In the data rows, zero lies at 4.5, halfway between 4 and 5.
Here is a table of points, one per row:
<5 7 7 6 7 4 6 9 9 5 6 6 5 7 8 6 8 9 7 8 7 6 7 8 4 6 7 7 9 9 5 5 8 5 5 9 6
 5 4 7 5 9 5 7 7 4 9 5 6 7 9 6 8 5 5 7 8 5 7 5 9>
<6 5 5 5 6 5 5 6 5 6 4 6 5 5 5 6 7 6 6 5 6 6 6 6 6 4 5 6 5 7 5 6 6 6 6 5 4
 6 4 5 5 5 4 6 6 4 5 5 5 8 7 5 9 5 5 9 5 6 5 5 5>
<8 6 5 6 6 9 6 5 8 4 5 7 5 6 6 5 6 6 6 6 5 5 7 5 4 6 5 5 6 5 5 5 7 9 5 5 4
 5 5 6 6 5 5 5 5 6 4 7 5 7 6 5 5 5 6 5 8 5 5 5 7>
<5 5 7 5 5 6 5 9 5 6 6 6 7 5 5 6 4 5 5 5 5 5 5 4 7 5 5 5 6 5 6 6 7 9 5 5 5
 5 6 7 5 8 5 6 6 5 8 5 5 6 5 5 5 9 7 5 5 6 4 9 5>
<5 4 6 5 4 6 4 4 5 5 4 6 4 7 4 4 5 6 5 5 4 5 5 7 7 6 5 5 5 6 6 6 4 7 5 5 4
 5 6 5 6 6 8 7 4 5 5 7 5 7 9 5 5 5 6 4 6 5 7 4 8>
<5 6 6 5 6 5 5 7 6 6 5 6 6 6 5 6 5 5 8 9 9 7 6 6 5 5 7 7 6 5 6 5 5 6 6 4 5
 6 5 6 6 6 8 6 5 6 5 6 6 5 5 6 5 6 8 6 6 4 6 5 5>
<5 6 5 6 6 5 5 6 5 5 7 5 5 5 4 6 6 5 5 5 6 6 5 6 4 5 8 5 8 5 5 5 6 4 6 5 4
 6 6 5 6 5 6 5 6 5 6 5 4 5 6 5 4 5 5 4 4 6 4 4 5>
<6 5 6 4 5 7 5 9 8 6 5 6 5 8 7 5 8 9 5 5 5 5 5 6 9 6 4 5 5 5 7 6 5 5 6 6 5
 6 5 6 6 4 6 5 5 6 5 7 5 7 6 5 4 7 8 4 5 5 7 5 4>
<6 6 5 4 6 5 6 8 5 6 7 5 5 6 6 6 6 5 6 6 7 6 5 5 5 6 8 7 5 7 5 5 6 8 6 5 4
 5 9 5 6 5 6 6 5 6 6 5 8 5 5 7 5 7 5 6 6 6 6 8 6>
<5 6 7 5 6 5 4 5 5 7 9 5 9 5 5 6 6 8 5 5 5 5 8 7 6 6 6 5 6 5 5 5 4 8 5 7 7
 5 7 4 5 4 4 5 6 5 7 5 5 7 7 5 8 5 5 9 7 5 7 5 5>
<6 5 7 6 5 6 6 6 6 5 5 6 5 6 5 5 6 6 7 9 9 7 5 5 6 6 5 6 7 8 5 6 4 6 6 5 5
 6 9 5 6 5 7 6 5 6 4 6 5 6 4 6 6 6 6 6 9 6 6 6 9>
<5 5 4 5 5 6 7 5 6 5 7 5 7 6 5 6 5 4 6 5 6 6 5 5 5 5 6 7 7 9 5 5 4 4 6 5 6
 7 4 4 5 6 5 6 6 8 6 7 6 5 4 6 5 6 6 5 5 6 4 4 7>
<6 6 4 6 5 4 7 4 5 6 9 5 8 5 5 7 7 7 5 5 5 5 7 6 9 6 5 5 5 6 7 5 6 7 5 5 4
 5 6 5 7 5 9 5 5 7 5 7 6 4 5 6 8 5 4 6 5 6 5 6 6>
<6 5 6 5 5 9 5 9 5 5 5 5 5 6 6 5 4 6 4 4 5 5 5 5 7 6 5 5 5 5 6 6 6 4 7 4 5
 6 6 7 7 5 7 5 5 9 6 9 5 5 6 5 9 6 5 9 7 6 6 4 7>
<6 8 6 8 7 6 7 5 5 8 5 6 7 6 6 6 6 5 5 5 6 6 5 5 6 6 9 6 9 6 6 4 5 5 6 6 9
 6 5 6 6 6 7 6 6 7 5 6 6 6 5 6 5 7 7 7 6 6 5 6 7>
<7 5 6 6 5 7 5 6 5 7 7 5 9 5 6 6 6 5 5 5 5 5 6 5 5 6 4 6 5 5 6 6 6 4 6 5 5
 5 7 9 6 9 6 8 6 4 5 4 5 6 5 6 5 6 8 5 6 6 5 6 5>
<5 7 5 6 5 4 7 5 6 6 6 6 7 7 7 6 5 6 8 5 6 6 5 6 5 6 5 5 9 4 5 6 5 5 9 4 5
 8 8 5 6 5 6 6 5 5 6 6 6 5 6 6 6 6 6 5 5 7 5 6 6>
<5 7 8 4 7 4 6 5 7 6 5 6 5 8 6 6 4 5 4 6 5 5 5 4 7 6 6 6 4 5 7 6 6 6 7 5 3
 5 4 6 5 6 4 6 7 4 7 4 6 5 4 6 6 5 5 5 6 6 5 5 5>
<6 5 5 6 5 5 5 4 8 5 5 7 4 7 7 5 5 6 6 6 7 6 6 5 5 5 9 7 5 9 6 5 6 5 5 6 7
 5 9 6 6 6 5 6 6 6 5 6 6 5 5 6 6 9 7 5 4 5 6 6 4>
<5 6 5 6 7 5 6 5 5 6 5 5 5 5 5 8 5 6 5 5 5 5 6 6 5 8 5 5 6 5 6 9 6 5 5 6 6
 5 6 6 5 4 8 5 6 4 6 4 6 5 6 6 5 8 8 5 5 6 4 5 6>
<8 5 5 5 5 8 6 5 6 5 7 5 7 5 5 6 6 4 7 7 6 6 4 6 7 6 6 5 5 5 6 7 6 4 6 8 6
 5 5 4 6 5 5 6 5 5 6 7 5 6 7 5 6 5 5 7 5 6 5 8 5>
<6 5 6 5 5 7 5 7 8 5 5 7 5 6 6 6 6 5 5 5 5 6 5 5 7 5 6 5 5 4 6 7 5 8 6 5 6
 6 6 6 6 6 7 6 5 5 4 5 5 5 9 5 5 5 5 5 7 5 8 5 8>
<7 5 5 6 4 6 5 6 4 6 6 5 4 5 6 5 6 5 5 6 6 6 5 5 5 6 5 4 5 5 6 7 5 7 6 8 7
 4 5 4 6 7 5 6 5 5 6 5 5 5 5 5 5 4 5 6 4 5 5 3 5>
<4 8 5 6 8 3 6 5 7 4 5 6 4 5 6 5 5 4 7 5 7 6 4 5 8 5 3 5 4 4 6 4 5 6 5 5 6
 5 8 7 5 5 4 5 6 6 7 5 6 6 5 6 5 6 8 5 6 5 5 5 6>
<5 7 6 6 7 3 6 5 5 7 7 5 7 5 5 6 6 6 6 6 6 6 6 6 5 6 6 5 6 5 6 9 7 6 5 6 5
 5 6 9 6 5 5 5 5 9 4 9 5 7 7 5 5 5 5 5 5 5 7 7 6>
<5 5 5 6 6 5 8 6 4 6 6 5 6 5 4 6 6 5 6 6 5 5 5 5 5 5 7 6 6 5 5 5 5 5 6 5 9
 7 4 7 6 5 5 6 6 5 6 7 6 5 5 6 5 7 6 4 6 6 5 4 6>
<6 5 5 6 5 8 6 5 6 6 5 6 5 6 6 5 6 6 6 7 7 6 6 7 6 5 5 6 5 4 6 5 9 7 6 5 5
 5 5 6 5 5 3 5 6 5 4 5 5 6 6 5 5 6 5 5 5 5 8 5 9>
<6 5 8 6 5 7 5 9 6 5 5 6 5 7 7 5 7 7 5 5 5 6 9 8 9 6 5 6 5 6 6 7 6 5 6 5 6
 6 5 5 6 5 5 6 5 7 4 6 6 6 7 6 4 5 7 5 6 6 5 7 4>
<5 4 4 6 5 4 6 5 9 4 3 7 5 7 7 4 5 5 6 6 5 6 5 6 5 6 5 4 5 4 5 6 6 6 4 8 6
 5 5 4 6 5 8 6 5 6 4 5 5 7 4 5 5 5 4 6 6 6 6 5 5>
<5 6 7 7 6 7 5 8 5 7 5 6 7 5 6 6 6 5 6 7 6 6 5 6 5 5 8 8 6 8 5 6 6 9 7 5 4
 6 9 5 6 6 7 5 6 5 6 6 8 5 4 7 5 5 5 6 4 6 6 5 5>
<6 7 6 5 5 5 5 5 5 6 7 6 5 5 5 5 5 5 5 6 4 5 5 5 4 6 6 6 6 6 5 5 6 4 4 5 5
 7 5 5 6 7 5 6 5 5 5 6 6 5 5 6 5 7 6 5 6 6 6 5 5>
<4 5 5 5 5 5 4 5 5 4 5 4 6 4 5 5 5 6 6 5 6 5 5 5 5 5 7 7 8 7 5 5 5 4 7 5 4
 6 4 5 5 6 4 6 5 6 5 5 6 5 5 6 5 4 5 4 7 5 5 5 5>
<5 5 6 6 5 6 7 4 4 5 4 5 6 6 7 6 5 6 6 7 6 6 5 6 5 6 5 6 6 5 6 5 5 6 4 6 7
 5 7 4 5 6 5 5 6 6 6 6 4 7 9 5 6 5 4 6 5 6 5 5 4>
<5 8 6 5 6 4 5 7 5 6 5 5 7 5 5 6 5 6 5 4 4 4 7 5 4 5 5 7 4 6 5 5 5 5 6 7 9
 6 6 4 6 4 7 4 5 5 6 6 5 5 5 6 8 4 6 5 6 5 6 8 6>
<6 5 5 6 5 6 5 4 7 6 5 6 5 7 7 5 9 6 7 7 6 6 7 8 5 5 5 7 6 9 5 5 9 7 6 6 5
 6 4 9 5 6 5 6 7 5 9 5 5 7 7 5 5 5 5 6 9 6 8 5 9>
<5 7 4 8 8 5 7 4 5 5 8 5 7 6 6 4 6 6 5 6 6 5 5 6 7 6 5 5 5 5 5 9 5 5 6 5 6
 6 5 6 6 5 7 5 5 4 6 4 6 6 6 5 5 8 7 5 5 6 5 8 6>
<6 5 5 7 6 9 6 4 5 8 7 5 5 5 5 6 6 7 7 6 7 6 5 6 7 7 6 5 5 5 6 7 5 8 6 7 7
 6 6 4 6 7 6 6 6 7 6 5 5 6 6 6 7 5 5 4 6 6 6 7 4>
<5 5 5 5 5 5 5 5 5 5 4 6 4 5 5 5 8 7 5 5 5 5 8 8 6 6 5 5 5 4 6 6 5 4 6 6 6
 6 5 7 4 7 4 6 7 5 8 5 6 4 4 6 6 4 4 8 4 4 6 9 4>
<5 5 6 5 6 6 5 5 9 5 6 7 4 8 7 5 4 5 6 7 8 6 4 5 5 6 6 7 6 7 5 5 5 5 4 5 8
 5 6 9 5 5 5 6 5 5 5 5 6 5 5 6 6 5 4 5 4 6 5 7 4>
<5 5 6 5 7 4 5 5 5 6 8 6 6 5 6 6 5 7 5 5 5 5 7 6 7 5 4 6 5 7 6 4 6 6 7 7 7
 6 5 5 6 5 9 5 6 5 5 6 6 6 5 5 5 5 4 6 6 5 6 7 5>
<5 6 6 7 5 5 6 5 5 5 7 5 6 4 5 6 5 6 5 6 6 6 5 6 4 5 5 5 4 6 5 3 5 5 7 6 6
 7 3 8 5 5 4 6 5 7 5 6 8 5 5 7 5 7 6 4 5 7 5 6 5>
There is one direction along which these points spread out most. Take the direction at right angles to it along which they spread out most. Go by this last direction. How many in every 100 of the points above lie lower along it than each point below? Answers are rounded to whole numbers. More than half of the points above lie lower than the first one.
<5 5 4 5 5 6 7 5 6 5 7 5 7 6 5 6 5 4 6 5 6 6 5 5 5 5 6 7 7 9 5 5 4 4 6 5 6
 7 4 4 5 6 5 6 6 8 6 7 6 5 4 6 5 6 6 5 5 6 4 4 7> 93
<6 5 6 5 5 7 5 7 8 5 5 7 5 6 6 6 6 5 5 5 5 6 5 5 7 5 6 5 5 4 6 7 5 8 6 5 6
 6 6 6 6 6 7 6 5 5 4 5 5 5 9 5 5 5 5 5 7 5 8 5 8> 10
<5 7 4 8 8 5 7 4 5 5 8 5 7 6 6 4 6 6 5 6 6 5 5 6 7 6 5 5 5 5 5 9 5 5 6 5 6
 6 5 6 6 5 7 5 5 4 6 4 6 6 6 5 5 8 7 5 5 6 5 8 6> 49
<5 5 6 5 6 6 5 5 9 5 6 7 4 8 7 5 4 5 6 7 8 6 4 5 5 6 6 7 6 7 5 5 5 5 4 5 8
 5 6 9 5 5 5 6 5 5 5 5 6 5 5 6 6 5 4 5 4 6 5 7 4> 88
<5 5 7 5 5 6 5 9 5 6 6 6 7 5 5 6 4 5 5 5 5 5 5 4 7 5 5 5 6 5 6 6 7 9 5 5 5
 5 6 7 5 8 5 6 6 5 8 5 5 6 5 5 5 9 7 5 5 6 4 9 5> 46
<6 5 5 6 5 6 5 4 7 6 5 6 5 7 7 5 9 6 7 7 6 6 7 8 5 5 5 7 6 9 5 5 9 7 6 6 5
 6 4 9 5 6 5 6 7 5 9 5 5 7 7 5 5 5 5 6 9 6 8 5 9> 66
<6 5 5 7 6 9 6 4 5 8 7 5 5 5 5 6 6 7 7 6 7 6 5 6 7 7 6 5 5 5 6 7 5 8 6 7 7
 6 6 4 6 7 6 6 6 7 6 5 5 6 6 6 7 5 5 4 6 6 6 7 4> 22
<5 7 5 6 5 4 7 5 6 6 6 6 7 7 7 6 5 6 8 5 6 6 5 6 5 6 5 5 9 4 5 6 5 5 9 4 5
 8 8 5 6 5 6 6 5 5 6 6 6 5 6 6 6 6 6 5 5 7 5 6 6> 68
<5 8 6 5 6 4 5 7 5 6 5 5 7 5 5 6 5 6 5 4 4 4 7 5 4 5 5 7 4 6 5 5 5 5 6 7 9
 6 6 4 6 4 7 4 5 5 6 6 5 5 5 6 8 4 6 5 6 5 6 8 6> 44
<6 5 5 5 6 5 5 6 5 6 4 6 5 5 5 6 7 6 6 5 6 6 6 6 6 4 5 6 5 7 5 6 6 6 6 5 4
 6 4 5 5 5 4 6 6 4 5 5 5 8 7 5 9 5 5 9 5 6 5 5 5> 32
<7 5 5 6 4 6 5 6 4 6 6 5 4 5 6 5 6 5 5 6 6 6 5 5 5 6 5 4 5 5 6 7 5 7 6 8 7
 4 5 4 6 7 5 6 5 5 6 5 5 5 5 5 5 4 5 6 4 5 5 3 5> 20
<5 6 7 7 6 7 5 8 5 7 5 6 7 5 6 6 6 5 6 7 6 6 5 6 5 5 8 8 6 8 5 6 6 9 7 5 4
 6 9 5 6 6 7 5 6 5 6 6 8 5 4 7 5 5 5 6 4 6 6 5 5> 85
<5 5 5 5 5 5 5 5 5 5 4 6 4 5 5 5 8 7 5 5 5 5 8 8 6 6 5 5 5 4 6 6 5 4 6 6 6
 6 5 7 4 7 4 6 7 5 8 5 6 4 4 6 6 4 4 8 4 4 6 9 4> 29
